One turn moves every row onto another: examples first, then more rows asked
kas: [-14.3 -29.9  32.2  -4.7   6.5  -9.1  15.8  17.9   2.5  20.0 -14.0  -8.8
  -5.2  23.0   7.9   3.3   4.3 -14.1   3.0 -29.3 -16.6]
nipu: [-20.0  -9.6  15.1  16.4  -4.0 -21.2 -10.5  31.4 -14.7  11.5 -22.8  -4.8
 -19.2  17.9  40.9  37.9 -18.1  -3.2  20.8 -25.5 -19.5]
Beti: [-16.8 -11.9  22.7  10.7   3.5 -22.9 -16.1  27.7 -11.2  24.9 -16.0 -11.7
 -27.6  18.8  32.2  26.8 -18.9  -0.1  17.0 -28.4 -21.8]
Dek: [  5.5   8.5  -7.6  -1.5   1.5 -33.3 -19.0  -7.3   2.8   3.7  -6.3  11.9
   4.0   2.3  36.5   9.0   7.3  24.2 -12.7  10.8  -7.6]
zon: [-20.8 -26.2   2.3  -4.3  -3.3  -6.3  -6.7  26.8   5.2   9.4 -17.5 -16.6
   2.2  21.3   8.8   5.1  22.0  -5.4  35.6  -6.0 -21.1]
kez: [-25.2 -16.3   9.6  12.1  -6.8 -12.6   8.1  18.5  11.8 -23.0 -36.1  -7.8
 -13.1  16.9  38.2  21.2  11.2  -1.9   8.5 -25.6 -36.9]
mezig: [-21.7 -27.7  11.6  13.4 -21.9 -20.6   4.4  10.4  15.1  -8.6 -28.2  -4.8
 -13.6  23.3  35.4  25.9   5.3 -20.6   8.3 -28.2 -26.4]
delar: [ 15.9  11.3  -1.0  -0.7  -2.8 -22.0   0.5  -1.0   3.0  -4.7   6.5   1.2
  16.6   1.6  37.5  28.2   9.4  14.3 -15.2 -11.8  10.5]
zoz: [-24.1 -24.3  13.6  17.8 -15.5 -23.7   6.3  16.3   2.0  -6.8 -34.7   7.3
 -14.4  22.7  41.3  25.5  -8.8 -14.5   5.4 -20.8 -27.4]
dumim: [-22.7 -15.2  19.1   3.5   0.5 -33.8 -22.1  23.7 -14.2  17.2 -16.0 -14.4
 -19.5  20.5  44.5  31.1 -13.4   1.8  17.3 -21.9 -28.8]
Dusut: [ -0.7  19.5   0.3  -4.0  -2.7 -21.2  -2.8 -16.4   1.0   5.2  -3.3   1.0
  11.9  19.7  22.4   8.0  23.1  12.8 -22.5  -2.3  -3.3]
godo: [ 12.7   9.1 -12.1   4.3   3.8 -32.3 -15.4  -3.6   7.3   7.2 -11.2   8.0
  -6.1  -7.8  40.2  16.0   7.7  12.0  -2.9  15.7 -15.5]
Nuzu: [ 11.6  -1.9  -5.8  -4.9   9.6 -26.0 -12.3  -3.0  -1.7  13.1  -2.3   8.0
  14.8  -9.0  35.1  17.6  11.1  17.5  -8.3  -2.6  12.3]
kibu: [-29.8 -15.1   8.0 -14.4  -6.7 -18.5 -16.5  18.9   6.0   5.2 -17.2 -23.7
   5.2  28.8  15.1  13.9  26.0  -9.5  28.2  -9.0 -28.1]
tamem: [ 19.5   5.9  -3.7  -5.7  17.8 -19.8  -4.7   4.5   0.4  21.5  -0.2   2.3
   7.9 -14.9  30.4  21.1  11.0   7.5  -0.5   1.3   4.5]
gom: [-15.4 -23.2  27.2  -1.8  17.3   0.6  24.8  25.9   1.2  -1.2 -21.0 -14.3
  -2.1  13.1  17.5   8.5  12.0  -0.1   4.2 -35.3 -20.5]
Das: [-14.3 -22.8  26.5  -7.7   7.8  -4.8  15.8  28.2  -4.7  14.7  -8.2 -12.8
   1.0  28.7   2.3  -0.4   6.4  -3.7  12.6 -17.2 -18.7]
dud: [-21.6 -30.4  19.2   5.3 -18.4 -29.4   6.9  10.5   5.1  -8.9 -21.1  -8.4
  -5.3  26.2  46.4  30.8   0.9 -17.4   2.4 -30.3 -27.3]
ralup: [ 11.8  22.0  -3.1  -4.8  -0.6 -22.2   5.4  -4.1  16.1  -5.9  -7.2   4.1
   7.9   5.1  23.1  13.2  19.2   2.7 -14.4  11.3 -17.1]
Luve: [  2.5   0.3 -10.6   8.5  -8.0 -33.2 -17.1 -19.6  -1.4   7.5  -8.0   6.0
  -0.3   7.8  46.5  10.4  14.1  20.5 -14.4   1.6  -6.5]
vepu: [ 22.9  15.3   3.9   4.0   2.5 -20.7  14.7   1.5   5.2  -1.0   3.3   0.9
   6.0  -2.2  37.9  30.7   4.3   2.6 -16.4  -7.9  -1.8]
zik: [ 11.8  13.4   0.4   8.1  -6.6 -22.5  -1.8  -9.4  -8.8   6.4   8.4  -5.8
   6.3  11.3  43.3  26.9   7.7  16.8 -17.6 -17.4   6.6]
Teb: [-23.7 -13.6   4.0  -2.6  -8.2 -10.7 -20.7  23.6   9.9  12.4 -18.7 -22.7
  -9.4  23.2  10.9  13.3  20.2  -5.9  35.9 -13.0 -25.7]
tuk: [  3.5   4.2  -8.1  -3.0   5.7 -20.0 -15.4 -11.7  -7.5  22.8  -1.8  -2.4
  14.7  -0.3  31.7  16.5  23.9  13.8  -3.1  -6.6  14.8]
pekev: [-16.3 -16.6  19.3  10.1  20.8 -13.1  -5.1  33.2 -13.0  11.4 -25.7 -11.5
 -20.7   2.7  38.7  24.5 -10.1  11.3  16.9 -32.5 -22.2]
Garu: [-25.6 -12.8   1.9  -0.4  10.4  -6.8 -16.1  29.1   4.0   2.0 -29.2 -19.2
 -11.5   9.8  19.9   7.7  20.3  11.2  31.2 -12.5 -33.6]
Vuv: [  5.8  23.2  -2.6  -4.9  -4.1 -25.5  -6.1  -4.0   7.2  -8.7  -1.5   4.3
  13.7  13.0  26.8  15.8  14.9  16.5 -19.9   2.7  -5.0]
Reguf: [-19.3 -30.2  32.3 -17.2  14.0 -17.0   7.3  19.6  -7.0  23.1 -10.3 -14.4
   5.5  23.4  13.2   8.4   8.0 -10.0   7.5 -25.5 -15.7]

delar turns into Vuv
tuk turns into zik
godo turns into tamem
Now these:
dumim turns into Reguf
zoz turns into zon
gom turns into kez
Teb turns into Beti

One turn moves every row onto another: examples first, then more rows asked
babun: [ -9.9 -10.5  13.6  24.7 -35.0  29.2 -14.8 -11.4   9.0  10.6 -15.6  28.5
  14.5   5.8  19.3 -18.2   5.1  -3.4  -0.5  -6.7   0.7   1.7 -18.1 -27.4
  -5.6]
kek: [ 12.3 -18.1 -18.5 -15.1 -30.2  22.1 -17.4 -16.8 -16.3   2.1  39.1   4.3
   2.1  12.0  15.4 -34.9  11.1   8.2  -1.6 -17.0  -4.0 -16.3  19.5 -29.3
  13.4]
bok: [ 17.5  15.1 -10.9  -4.5 -29.9  21.9   7.3 -14.6   6.2  11.6   4.0 -15.4
  10.7  -9.4  17.0  16.5   7.6 -12.5 -21.4  10.9  19.0  18.0  -0.4 -11.0
   1.9]
Didan: [  4.8 -25.9   0.2  10.6 -17.3  42.2  14.7   0.3  -1.6   8.5  13.3   2.9
 -10.6  -3.5  13.3  -6.3  -9.3 -29.8 -23.2   1.3 -25.2   1.8   7.9  -8.5
  -8.7]
pufen: [ 12.2 -11.0 -32.1 -13.1 -34.9  24.9 -16.5 -10.8 -24.2   4.9  19.1  -0.2
   4.7  15.6  22.6 -36.4  -0.5  13.1   1.4 -14.9  -0.3  -9.7  20.2 -28.8
   6.3]
Lage: [-10.5 -11.0  -6.0  -9.0   0.8  30.5  27.9   0.8  -4.9   2.1  -5.7  13.4
   1.0  19.1 -11.6 -15.8  18.0 -15.2  10.3 -18.8  18.5  12.7  15.4  -7.1
  15.9]
tud: [  1.2  21.8   2.8  -2.9 -11.6  20.7  -5.4 -13.0 -11.0   3.2 -11.6  -3.4
  -4.5  16.6  31.4 -23.8  25.6  12.3  10.9 -16.8 -15.7  -0.8  12.5  -5.4
  -9.9]
davu: [ -9.6  -0.7   7.3  -3.3 -36.0  -2.6   2.7 -14.3 -14.2  -5.5  14.0   9.8
  22.5  -3.5  -4.8 -19.8   7.4 -27.5   4.6  -9.1  -7.5   8.9  36.0 -37.7
  21.7]
Gem: [  4.0 -31.3  13.6 -12.1 -37.5  31.4  -0.6  -8.6  16.9  17.9  18.3  -3.7
   6.3  15.5  36.7   3.0   3.7   7.1   8.8   8.9  18.2  10.9  26.0 -26.6
  22.3]
Pog: [ 14.5  17.3  -8.1   4.6 -30.4  29.2   3.4  -8.9  -1.0  -2.4  -0.6  -6.9
   6.7 -17.4  15.6  17.6   2.2  -8.4 -21.3   1.6  21.1  20.2  10.1 -16.6
   4.9]
soso: [  0.6  -0.7 -14.3  -6.4 -27.2  26.7  -0.6  -2.7   3.8  45.1  -2.4   1.8
   9.7  11.5 -10.6 -30.2  18.6  -9.6  -8.0   4.0  21.0  -4.7 -11.1 -17.7
  19.6]
Laka: [  9.3 -20.6 -31.0  -9.1 -20.7  27.3  -9.7  -9.7 -13.2   7.4  36.0 -11.1
  -0.7   8.9  10.9 -33.0   1.3   7.2  -0.8 -12.0 -12.8 -12.2  22.9 -31.2
   3.2]
nini: [ 19.0 -17.8  17.3 -20.3 -15.0   4.5  10.8 -14.6  -2.5  24.0  -1.1   9.4
  32.9   7.4   2.4  -6.7   1.0  -8.2   8.5   5.5 -28.9  -1.9  25.9 -11.1
  -5.3]
met: [-20.5  -7.4   8.4  28.3 -35.0  31.3 -12.5 -18.4   9.6   4.8  -4.0  31.6
  16.5  -5.9  23.9 -20.5   9.0 -14.2   7.3  -4.2   8.3  -0.5  -2.6 -25.2
  -0.1]
mezi: [  7.0 -28.9  16.6 -10.8 -35.9  34.2   5.6  -9.3   8.8  18.4  14.7  -5.4
   8.4  17.9  38.3  10.6  10.9  10.8  12.0  11.1  16.1   6.3  25.8 -27.2
  13.5]
Supop: [ -0.6 -28.1   0.3   2.1 -18.6  37.4  11.1   3.2  -0.8   7.1  10.4  -3.5
 -12.8   3.1  18.9 -14.6 -12.3 -34.5 -17.2   3.2 -18.9  -0.5   0.9  -5.8
 -13.1]
Zev: [ 19.2 -13.4   8.6 -18.2 -19.0  10.3   4.6 -21.1   4.0  29.4   3.4  -8.9
  36.6   0.8   1.5   5.2  10.1 -12.2   9.9   0.8 -27.6   3.5  12.9  -9.3
  -9.6]
bosi: [  0.6 -21.2  -3.6  10.5 -20.4  40.4  16.2  -1.4  -2.3   7.4  11.5   1.1
 -14.8  -3.7  12.5  -9.2 -14.5 -37.2 -12.3   1.7 -20.7  -1.6   7.1  -8.3
 -10.1]
Mefop: [-14.1  -0.5   5.3  30.2 -24.6  33.0 -16.9 -14.7   6.6  10.4 -15.5  25.6
   6.4   0.0  28.1 -17.6   7.5  -6.4  -5.7  -7.9  -2.0  11.5  -8.2 -24.0
  -0.8]
Dibin: [-14.2 -17.9   5.1  -1.2  -8.5  22.5  15.3   4.1  -0.4  -7.0  -9.0   9.3
   0.0  19.4  -8.8 -33.9  21.9 -13.6  16.8 -15.7  23.7   9.1  25.3 -21.2
   9.2]
Vimu: [ 23.5 -20.9  12.2 -26.5 -26.3  16.6   4.1 -14.6   2.5  28.3  18.3  -5.4
  28.3   0.0   3.7  -8.0   5.1 -19.5   1.2   0.5 -33.6  -0.1  17.3 -14.6
  -4.6]
buker: [ 22.3  13.4  -6.6 -10.3 -36.3  31.1  13.4  -6.8 -12.6  -5.5  12.5  -6.2
   6.5 -12.1  15.8  15.3   0.6 -10.3  -8.7  12.8  22.0  18.4   2.6 -20.2
  11.7]
Sofo: [ -8.6 -18.4   0.1 -13.3  -5.2  34.2  20.7   2.7  -2.9  -8.7  -0.4   6.4
  -8.4  15.5 -11.4 -28.8  17.9 -12.6  21.1 -10.7  18.1   3.5  26.4  -6.9
   5.4]
fibu: [  8.8 -27.7   6.3 -11.5 -41.7  33.4  -3.2  -9.7  14.6  10.7  15.9  -9.2
  13.5  17.3  33.1   8.6   8.7   8.8  16.1  12.7  14.6   1.4  25.4 -19.0
  16.4]
Lupu: [  2.0   2.0 -18.5  -9.8 -22.0  21.8  -0.9  -7.3   4.5  35.9  -5.0  -1.5
   8.5   8.0 -12.9 -36.1  20.3 -13.1 -11.4  10.5  16.1  -0.9 -12.2 -19.0
  17.9]
Loza: [ 21.7 -13.0   7.0 -25.7 -19.6   6.6   2.3  -9.9   8.7  35.5  -1.4  -5.5
  30.3  -9.0  -1.6  -6.3   7.6  -4.8   2.4  -1.6 -25.6  -4.6  16.5 -13.7
  -5.2]
Moveb: [ 20.0 -21.6   9.7 -28.7 -22.3  13.1  10.3 -23.9   9.0  26.5   1.6  -5.0
  29.1   8.0   2.4  -1.7   4.7 -11.4   8.2  -7.5 -29.1   3.9  19.6 -12.9
  -8.9]
lela: [  5.1  20.6   3.6   0.8  -8.9  15.5  -7.4 -10.1 -13.3   2.1  -5.3 -10.2
   3.6  18.3  34.8 -20.4  32.4   8.7  13.3 -16.8 -16.3   4.7   7.0 -12.2
  -3.5]
vaku: [ 18.0  13.8  -5.9  -1.2 -27.4  23.7   4.7 -16.6  -2.7   0.9   7.2 -13.2
   7.5 -14.6  15.1   8.6  -9.0  -7.4 -27.1   5.9  21.9  17.1   6.2 -11.8
   7.0]
roler: [  0.8 -10.6   1.1  29.5 -36.2  36.3  -7.7 -17.3   8.1  17.6  -5.7  36.1
  16.5  10.5  31.3 -18.9   5.7 -12.8   2.3  -3.5  -2.4  -1.5  -5.9 -18.2
  -6.7]
Doz: [ -3.4  17.7  -3.4  -0.3 -12.7  16.6   1.6  -9.1 -18.1   1.1  -6.2  -9.3
  -1.0  18.3  30.6 -18.4  27.4  12.4  13.9 -17.7 -19.4   3.1   9.4  -5.8
  -9.5]
zosul: [  2.2  -7.2 -20.3  -7.3 -24.9  22.0   2.5  -8.7   2.3  40.5  -8.9  -2.4
   6.5   3.5  -9.4 -29.0  18.0 -11.5  -4.7   3.1  24.6   0.3 -16.7 -22.8
  14.5]
Ker: [  9.5 -18.0 -17.3 -21.0 -28.8  23.7 -13.4  -9.8 -11.1  -2.9  37.5  -1.1
  -6.5  16.8  16.6 -35.1   8.0  10.4   9.3  -5.0  -5.5 -11.7  29.9 -25.8
   9.2]
kemig: [ -3.3  -3.4   0.6  -0.8 -37.4  -7.0   0.8 -14.4  -3.9  -7.7   5.1  10.8
  18.6  -4.6   3.5 -13.2  10.0 -30.3   2.8 -11.9  -9.8   9.6  41.3 -38.5
  21.0]
ful: [-15.7 -20.8   0.8  -7.6  -4.4  42.3  20.8   2.1   6.8  -6.0   5.6   6.6
   3.2  24.1  -5.6 -21.6  24.6  -8.0  14.3 -15.0  19.6   2.2  25.4 -16.6
  11.8]
sizev: [ 10.2  24.5   0.0  -2.1 -31.2  21.7  12.5 -12.4  -1.7  -1.5   4.5 -10.3
   7.8 -22.0  22.6   9.2   6.6  -2.8 -13.8   4.6  16.1  20.5   3.8 -18.0
  -4.8]
Lopu: [ -7.7  -4.1  -3.3  -1.8 -37.7  -0.7  -1.0 -14.7 -13.7  -4.6   4.5  12.9
  22.5 -10.0  -3.0 -17.4   8.3 -25.2   0.6  -5.7  -9.5   5.2  41.7 -35.7
  27.2]
panef: [ -3.6 -11.1   1.3  -2.6  -9.6  30.4  26.4  -1.8  -0.7 -14.9  -3.3   8.9
  -3.5  17.6 -11.6 -32.1  22.8  -9.4  18.6 -11.2  17.9  12.0  20.8  -8.1
  12.0]
Fer: [ 13.3  -9.8 -23.2 -17.8 -31.2  27.5 -14.1 -14.6 -17.8   9.2  39.3  -3.2
   6.2  11.1  10.9 -34.5   8.7   7.1  -3.7  -6.9  -8.3 -15.6  23.4 -29.5
   3.6]
tosol: [-16.2 -18.4   8.9  29.8 -31.4  31.3 -12.4 -12.0   7.2  15.2  -7.6  32.8
   7.2   4.1  21.2 -21.6   6.0  -1.7   2.7  -7.6   6.9   6.8  -4.4 -29.2
  -7.1]

Laka turns into sizev
Pog turns into Sofo
Now these:
Ker turns into bok
Gem turns into Lupu
davu turns into Didan
kek turns into vaku
Lopu turns into bosi
buker turns into Lage

